Where one turn sends some rows of the set: a few examples, then the rows asked:
Mumem: 8,-11,-6,1,-2,-30,0,9,11,32,-28,-24,11,8,0,24,-13,-12
Voz: 20,-2,5,-11,13,15,11,-5,8,-8,19,1,-35,5,-3,-1,35,-29
Tofo: 2,29,20,10,3,-4,32,17,2,3,-6,-3,-19,-29,0,12,-40,24
Gav: -17,-4,-7,19,8,-4,2,-38,-26,-18,-10,-15,8,17,-12,-20,-23,-14
Naguz: -22,25,-3,-6,-15,-2,-28,9,-11,20,24,15,-9,1,1,32,-2,-9
Sodu: 22,-15,-3,-9,22,-16,-4,-6,-8,-20,15,20,19,-11,26,7,7,-40
giru: -9,2,1,19,26,-27,14,17,-20,-6,15,-23,-34,11,-5,-14,-25,0
zaro: 10,-11,4,21,46,16,25,24,7,-2,9,11,20,3,-9,24,-10,7
Gal: 13,25,17,4,32,-13,0,1,0,-35,30,12,-29,0,25,-7,-16,-7
vinik: 3,-19,5,-1,11,-16,3,17,25,28,-25,-23,3,2,6,32,2,-9
simir: 4,17,13,9,-4,-19,-20,-27,-5,7,26,-9,-16,2,18,27,-3,-35
Vel: 13,22,14,4,9,5,14,27,45,13,-10,16,-1,9,3,-13,9,18
kugo: -9,17,24,16,-9,-1,-1,10,26,7,4,4,53,-12,1,14,-12,-12
gaf: -13,16,-31,27,0,17,11,-23,-21,-15,-14,1,-30,7,-15,-13,-11,0
sizu: 14,11,6,10,16,12,26,14,43,8,-20,9,-3,18,4,-31,1,12
laso: 19,-3,-6,13,19,10,-23,-13,-5,15,-11,21,17,14,37,16,-15,-33
sabe: 26,-28,17,-28,9,22,11,-8,-1,16,9,23,-7,-14,-6,-6,2,-12
teg: -19,5,-20,-2,-34,-1,14,-28,-24,-9,-27,0,-7,-16,1,-7,-2,-1
sata: -3,29,-32,28,-11,-4,10,30,-9,-16,9,32,15,-9,9,-22,-1,-8
pepi: 19,46,6,-8,-25,-6,-6,12,-2,-21,14,19,-3,-21,10,0,13,-27
gedo: 8,34,27,19,7,-2,20,13,7,13,-9,-3,-11,-26,11,30,-33,15
taset: -16,-10,-31,-11,2,-17,4,-3,-19,-19,-21,13,-3,-1,-15,-33,-3,0
nesa: -19,6,27,-5,22,34,6,3,11,-26,8,-2,-27,3,29,-4,-7,-2
Vuzi: 19,38,23,-15,-2,3,-19,36,-10,-25,-4,-1,0,1,-2,-8,-25,-16
biko: -4,-10,3,3,-17,10,28,9,2,-8,-11,-22,7,7,1,-31,29,-28
kagad: 18,13,-9,30,-33,-10,5,-21,4,34,1,-9,-26,6,9,-8,-11,-11
zizad: -2,-24,5,18,0,-18,27,-17,-22,-9,17,9,24,-21,31,-6,-29,-4
bis: -24,32,11,23,-20,2,4,9,21,-3,0,-4,47,-5,4,8,-16,-8
gemeg: 0,12,-14,11,-11,-16,-5,-28,-11,-19,-7,19,5,3,-5,-38,-37,11
vig: -5,-22,-14,18,37,13,34,9,-2,7,9,15,23,1,-7,21,-6,3

kagad moves to biko
sizu moves to bis
laso moves to nesa
And these:
Gav moves to gaf
Voz moves to pepi
gedo moves to vinik

